In the data rows, the value 128 means zero.
Here are some points, each followed by its number:
[115 112 159 127 141 107 128 127 101 141 117 113 139 107 107 147 102 113
 107 123 116 121 142 127] 0
[119 147 116 100 129 154 147 120 173 112  95 118 129 116 101 152 148 121
 138 111 112 101 125 106] 1
[185 150 106 140 125 131 152  63 131 107 113 113 142 107 147 120 142 121
 101  93 173 101 102 154] 2
[105 117 146 127 117 141 112 120 131 132 117 126 107 135 107 116 108 136
 107 100  94 138 139 124] 3
[136 117 134  93 144 124 107  85 141 141  86 129 121 147 116 116 139 117
 112 115 120 132 113 161] 4
[148 167  94 100 107 112 112 124 170 121 129 108 153 132  94  94 136 113
 152 159 141 183 117 116] 5
[130 107 131 137 144 128 135 111 131 125 142 139 112 160 116 112 153 102
 112 123  94 135 117 124] 6
[130 107 120 154 117 131 124 100 124 135 132 136 136 107 107 107 118 125
 128  93 138 132 129 111] 7
[ 93 102 172 151 121 101  85 111  85 187 132 113 117 101 107  85 102 136
  94 106 112 125 150  93] 8
[110 102 178 137 153 135 107 149 111 157 165 153  95 177 135 120 102 113
 107 106  85 112 139 174] 9
[ 93  95 151 100 153 149 101 127 116 141 129 122  95 116  85 157 151 113
 152 100 107 112 113  63] 10
[115 112 106 184 132 116 116 134 101 162 223 126 217 135 116 138  87 129
 191 229 116 107 108 100] 11
[ 99 117 149  93 117 185 107 163 128 138 139 148 107 152 107 107 139 121
 141  63  94 121 129 137] 12
[110 150 100 100 160 162 135 100 255 116 121 158 117 107 116 187 168  95
 152 131 138 112 102 100] 13
[139 132 111  93 162 169 167  93 146 101 108 158 121 101 135 164 158 113
 128 134 141  94 136 116] 14
[145 163 106 115 171  94 211  85 138 101 132 122 172 101 128 199 142  86
 117 190 183 117 108 120] 15
[145 145 111 163 144 120 132 100  94 107 139 118 121 107 112 124 126 129
 128 134 157 117 113 124] 16
[165 121  94 131 135 124 121 159 116 101 145 182 125 169 173 107 108 139
 107 106  94 112 129 172] 17
[139 107  94 195 107 107 150 120  85 121 165  65 145  85 157 107 153 145
 132 154 175 138  86 116] 18
[165 182 124 111 125 138 116  85 181 112 108 126 196 138 101  64 113  86
 224 220 131 152 129 106] 19
[148 121 127 120 125  85  94 149 134 121 125 126 125 160 132  94 133 117
 117 137  94 162 113 156] 20
[196 186 100 131  64 171 171 146 111  85 102 126 117  94 173 159 129 174
  86  93 141 112 172 151] 21
[115 142 127 146  95  94 138 156 128 132  95 102  95 135 124 101 122 210
 117 120 141 121 132 131] 22
[130  95 106 159  86 116  85 111  94 144 132 108 129 125 135 101 142 139
 128 127 120 152  95 111] 23
[127 132 127 140 150 101 101  63 128 128 113 139 121 138 135  85 108 117
 125 120 112 128 113 131] 24
[ 62 132 159  63 160 206  64 149 186 138  86 151 107 121 112 154 178 121
 187 100 112 107  95 111] 25
[145 121 116 137 129 138 135 106 128 112 163 108 182  85 124 147 129 107
 138 156 144 121 129 100] 26
[ 93 174 178 106 160 116 167 156 131 157 102  65  95 116 116 141  95 139
 107 115 141 121 117 172] 27
[142 125  85 143  64  85  85 176 116 112 113  65 117 144 192 101 148 226
 101 127 107 221  86 184] 28
[136 142  85 123  86 173 169 172 166  94 102 133  95 138 169 131 113 167
  86 111 154  94 200 164] 29
[ 62 217 255  93 147  85 162 242 116 209 117  65 102 187 138 101  65 255
  94 146 116 141  95 255] 30
[139 150 116 156 125  94 175 120 106 101 139 108 139  94 132 179 136 139
 112 166 171 141  95 116] 31
[ 62  86 242 127 132  94  85 156 120 237 129  87 121 135  94 120  87 113
 107 111 112 144 170 100] 32
[173 121  85 127 129 141 141 255 101  64 125 255  95 116 255 131  87 165
 101 100  94  86 255 116] 33
[110 102 159 131 129 144  85 159 120 138 236 161 117 221 101 101 102 113
 141 111  85 121 148 124] 34
[105 129 137 127 121 107 116 124  94 162 136 122 136 101  94 128 113 117
 135 115 107 125 148 111] 35
[119 147 106 111 141 149 132  93 144 112 117 139 145 116 107 157 176  86
 138 168 144 112 102 120] 36
[173 121  94 123  95 131 179  93 141 112  65 133 125 125 196 131 129 163
 101 106 173 112 132 159] 37
[123 117 116 137 129  85 128  63 111 144 125 118 129 125 116 120 118 121
 125 131 141 135  95 106] 38
[110 132 127 123 132 120 135 124 124 141 117 129  86 107 135 144 126 125
 112 137 166 101 139 100] 39
[105 102 170 131 135  94 112 146 124 147 129  95 121 107 107 144 108 117
 112 100 116 107 125 124] 40
[133 165 116 115 160 152 135 124 134  94 125 122 136 135 107 135 108 121
 203 120 138 101 113 124] 41
[133 112 106 151 112 112 169 116 106 121 150  95 147 112 128 154 142 113
 144 131 169 117 117 100] 42
[115 132 127  84 121 116 135 134 124  94  95  87 102 128 101 112 142 136
 117 120 112 150 108 134] 43
[160 142  94 131 107  94 116 106 116 112 125 122 174 128 107  85 136 102
 155 154 147 147 108 120] 44
[ 93 112 116  84 165 177  94 124 170 121 102 165 112 132  85 152 170 107
 183 111  94  94 102 116] 45
[136 121  94 111 185 159 155 111 170 107 167 176 117 138 155 141 176 102
 112 154 120  94 102 146] 46
[115 117 146 137 121  85 107 120 111 121 150 113 147 138  85 131 126 132
 121 115 124 135 129 100] 47
[115 121 124 252 107 120 141 100  64 147 145 142 102  85 144 171 205 107
 147 127 255 112 148 116] 48
[119  86 168 168 112 112 112 137  94 162 156 102 172 125  85 120  65 102
 128 151  94 160 139  93] 49
[105  65 134 120 107 144 101 170 149 138 174 158 102 246 135  94 118 113
 117 159  85 150 132 137] 50
[105 142 134 100 169 157 164 140 162 116 113 142 117 152 128 152 113 132
 107 115 120  86 102 172] 51
[136 129 100 106 107 120 112 120 111 116 136 113 147 101 112 135 139  86
 128 172 149 164 102 124] 52
[ 99 150  85  93 147 181 169 143 168 128 121 168 117 128 107 188 148 102
 150 123 141  86  95 120] 53
[127  95 146 151 138 120 107 124 106 141 178 122 139 112 112 124 108 117
 155 120 116 125 158 100] 54
[ 93 112 127 100 135 157  94 137 144 152 108 170 102 152 116 124 178 102
 157 115 101 150 117 111] 55
[110 167 106 106 158 152 138 111 134 112 108 118 150 112 101 179 168 121
 125 123 141 132  95 120] 56
[110 117 111 149 144  94 138 100 124 121 156 102 202 101 124 120 139 117
 135 131 157 121 125 134] 57
[207 187 116 137 125 116 155  85 120  64 121 142 145 125 185 144 122 145
 107 100 166  94 117 161] 58
[119  86 174 168 112  94 101  93 101 173 102 145 107 125 116 101 113 129
 107  93 120 117 102 111] 59
[110 135 100 100 167 179 112 116 149 116 121 142 107 144 121 124 178  86
 150 123 135 132 117 100] 60
[130 125 100 100 125 157 116 106 154  94 113 145 136 141 124 112 193  65
 138 120 128 141 117  93] 61
[189 145 106 146 153 131 124 106 138 128 117 133 147 135 141  94 118 142
 162 115 141  94 113 134] 62
[119  65 164 214 112  85  85 223  85 251 255 118 244 233 101 107  87 121
 203 178  64 206 129  85] 63
[158 167 106 140 187 107 228 100 134 107 139 133 186  94 112 179 133 102
 150 184 197  94  95 106] 64
[105 132 166 100 144 135  94 186 157 147 153 151  95 223 135 120 136 125
 107 123 101 107 113 178] 65
[171 186  94 123 153 124 196  63 111 116 136 118 132  94 135 164 136 117
 101 156 210 101 117 120] 66
[176 189  63 137 132 112 218 100 111  94 125 102 167 101 152 192 133 107
 138 172 185  94 102 111] 67
[145 121 127 137 125 131 135 111 128  85  86 158 107 125 164 107 113 169
  64 111 128  86 139 178] 68
Which three points above are nearest to each new point by angle, seen from the average point of the numbered points? Their numbers follow each, nearest first.
[136 121  94 106 150 199 124 149 134 101 102 213  86 138 198 154 142 113
 112 106  94 107 145 124] 33 17 14
[ 93 107 164 115 125 152  94 111 120 152 102 122 102 112  94 175 142 121
 135 106 107 121 125 106] 10 25 3
[ 62 107 111 255  95 101 128  93  64 191 167 122 117  85 132 204 248 136
 201 131 255  86 191  93] 48 42 18
[160 125  85 106 107 147 187 140 213  94  65 148 107 112 164 112 108 160
 112 100 162 107 235 143] 29 37 21
[105 102 149 182 107 101 128 116 101 179 142 102 132  85 116 116 126 148
 132 115 120 144 156 100] 8 35 54
[110 153 151  93 107 120 132 151 131 125 108 108  86 144 101 131 108 188
 107  93 120 107 132 197] 30 27 22
[130 107 124 106 173 144 124 140 131 138 142 151 107 173 135 141 129 102
 135 123 107 121 108 151] 65 9 50
[105 125 161 100 135 135 107 106 149 144  86 145 102 155 124 124 126 132
 101  63 135 112  95 146] 4 3 12
[142 121  94 111 101 222 250 174 255 107  65 148  86 132 169 124  95 203
  86 100 179  86 255 131] 29 37 21
[130 132 111 115 129 116 132 120 111 112 139 118 167 101 112 141 122 125
 117 134 116 144 153 106] 26 35 57
[ 84 112 154 123 135 116 144 180 106 135 176 102 121 206 128 116 108 117
 107 146 107 147 121 154] 50 65 34
[148 135 120 111  86 101  64  85 192 101 102 122 187 164  64  85 182  86
 132 255 141 255 117 116] 5 19 44
[ 99 102 124 247 121 112 138  85  94 157 161 113 125  85 116 181 168 113
 147 123 227 107 148  93] 48 42 18
[160 112 131 163  95 128  94 149 101 107 165 118 163 173 124  85  87 121
 187 163 107 164  95 120] 63 11 49
[183 163  85 115 117 131 121 106 128 101 113 145 117  94 190 135 145 125
 112 140 147 117 102 146] 58 2 37
[156 117 100 115 112 171 152 186 170  85  95 216 102 112 203 131  87 163
 125 127 124  86 255 127] 33 29 21
[204 153  85 161  86  85 101 151  94  85 139  87 165 101 235  85 136 191
  94 188 101 233  86 143] 28 18 23
[130 142 131 123 178 144 147  93 149 116  95 163  95 128 144 116 170 117
  94 137 128 101  86 120] 46 14 60
[142 153 106 115 138 169 107 120 111 107 125 158 102 157 152 124 126 125
 171 106  85 112 113 143] 17 12 41
[110 107 134 178 101  85 107 161  94 194 161  95 142 157 121  64  95 165
 132 127  94 192 117 124] 63 49 23
[163 158 100 111 147 138 160 106 134  64 121 168 136 152 155 147 133 113
 107 120 138 107 113 146] 58 14 46
[130 125 124 120 150 166 124 106 146 128 125 188 107 150 124 124 129 113
 147 115 120 101  95 100] 45 60 55
[142 142 100 106 132 179 177 116 177 112 113 158 107 135 141 152 126 102
 121 137 147  94 165 120] 14 53 29
[169 135 127 120 117 131 112 100 134 125 129 122 163 128 128 107 113 113
 175 159 120 138 102 120] 19 44 5
[151 191 120 170  64  64 107 111  64 107 102  95 129 101 183 112 168 167
  86 154 159 185 102 120] 28 18 31
[123 125 116 137 101  64 116 137  64 116 132 102 145  85 141 128 133 129
 112 134 135 132 117  93] 18 23 47
[142 135 137 115  95  94  85 111 128 135 125 113  65 116 152 101 108 169
 132 111 101 169 113 156] 28 20 22
[ 99 107 192 127 121 112 121 137 134 167 142 118 132 138  64 107  87 113
 128  93  94 150 148 116] 32 49 3
[142 158 111 100 138 128 164  93 124  64 108 118 167 101 121 190 161 102
 107 166 138 117 108 111] 15 67 36
[110 121 124  93 155 190 138 146 175 116 125 158 107 162  64 159 163 113
 117 123 101 112 125 164] 45 51 53
[136 102 127 166  95  94 112 151 111 135 113  65 136 125 160 107 129 178
 125 131 101 181 113 154] 28 23 22
[127 153 124 127 101 138 150 111 157 121  86 126 107 112 132 147 126 163
 101 111 179 112 129 134] 37 29 21
[145 112  85 115  64 222 255 149 255 112  65 133  86 132 132  94  65 255
 107 106 250  86 255 170] 29 37 21
[139  95 106 151 121 112 101 127 124 141 129 161  86 157 147 101 108 113
 147  63 107 132  86 149] 17 59 9
[ 84 147 168 111 129 107 155 170 124 116 113 122  86 141 132 131  87 207
  86 115 116 112 136 220] 30 27 22
[191 158  94 146 155 112 128 163 116  85 150 161 139 101 192 116  95 148
 138 123 120  94 132 131] 33 17 58
[167 129  94 140 117 138 157 245 141 101 102 234 117 116 255 131 126 163
  64 115 120  64 255 131] 33 29 17
[209 142  63 231 107  64  85 207  94  64 108  65 129  85 255  64 228 255
  64 178 112 255  86 166] 28 18 23
[133 102 137 131 129 107 116 120 131 150 132 139 117 121 132 101 102 117
 138 106 135 112 129 106] 59 8 7
[115 121 106 137 132 101 144  85 106 121 139 136 129 121 116 135 126 102
 107 123 164 112  95 124] 38 16 66
[ 99 129 140 106 141 171 124 154 168 135  65 151  95 116 124 120 158 121
 141 106 124 117 125 100] 25 55 45
[139 153 111 100 107 120 144  93 141  94 117 102 158 125 112 107 161  86
 117 213 138 155 108 116] 52 5 19
[ 93  95 182 134  95 120 101 140 116 196 139 118 145 116  85 107 113 117
 128 100  94 160 165  85] 32 8 35
[196 163  94 166 135 120 132 120 144 101 121 122 150 101 201 101 122 163
 107 111 128 125 117 116] 58 62 2
[123 107 143 172 125  94 107 127  85 138 197 113 184 152 101 128 102 139
 147 154 101 147 121 106] 63 11 49
[119  65 143 174 138  94 107 137  94 160 221 129 163 157 101 101 108  95
 187 163  85 155 125  63] 63 54 49
[ 99 121 131 120 132 152 128 124 138 138 121 126 121 116 112 154 142 107
 135 115 120 117 121  93] 10 25 45
[127 132 116 174 107  94 116 120  85 112 150  95 155 112 162 112 148 153
 125 170 144 181  86 116] 18 23 28
[133 147 100 111 129 116 144 124 159 125 125 122 139 125 121 131 165 125
 107 178 131 160 117 131] 5 52 36
[133 145 137 149 132 138 116 100 152 112 153 108 155 112 128  94 126 125
 144 140 120 107 113 137] 19 62 57
[115 107 174 137 121 112  94 131 128 171 139 126 136 147 112 107 129 113
 128  93  85 150 202 124] 32 8 3
[ 62 129 232 111 125 107 132 203 120 189 102 113  86 152 121  94  65 198
 117 106  94 112 150 225] 30 27 9
[110 112 106  93 107 199 141 182 183 112  86 163  65 157 112 116 136 129
  94 106 112 107 210 149] 29 12 33
[ 93  86 180 134 101  85 121 143 128 185 129  95 107 125 101 107  87 158
 121  84 112 150 165 100] 32 8 40
[151 132 100 151  86 107 150 137 106 101 121 108 117 112 198 101 126 145
 112 149 131 125 108 151] 28 37 18
[110 107 140 182 112 138 112 111  94 157 142 113 150 107 101 141 153 107
 165 127 157 125 139 106] 48 54 42
[133 132 106  93 129 147 167 100 162  94 108 158 129 128 155 124 136  95
 128 127 164 107  95 127] 14 46 53
[130 139 106 134 121 107 107 111 131 121 142 122 172 116 124 124 108 102
 165 149 152 132  95  85] 44 26 19
[119 107  85 100  95 164 171 140 221 101  65 165  86 132 167 135  95 174
 101  93 157 101 226 143] 29 37 68
[148 121 111 100  64 169 121 146 188 107 102 184  65 147 164 116 133 167
  86  93 101  94 182 149] 29 68 33
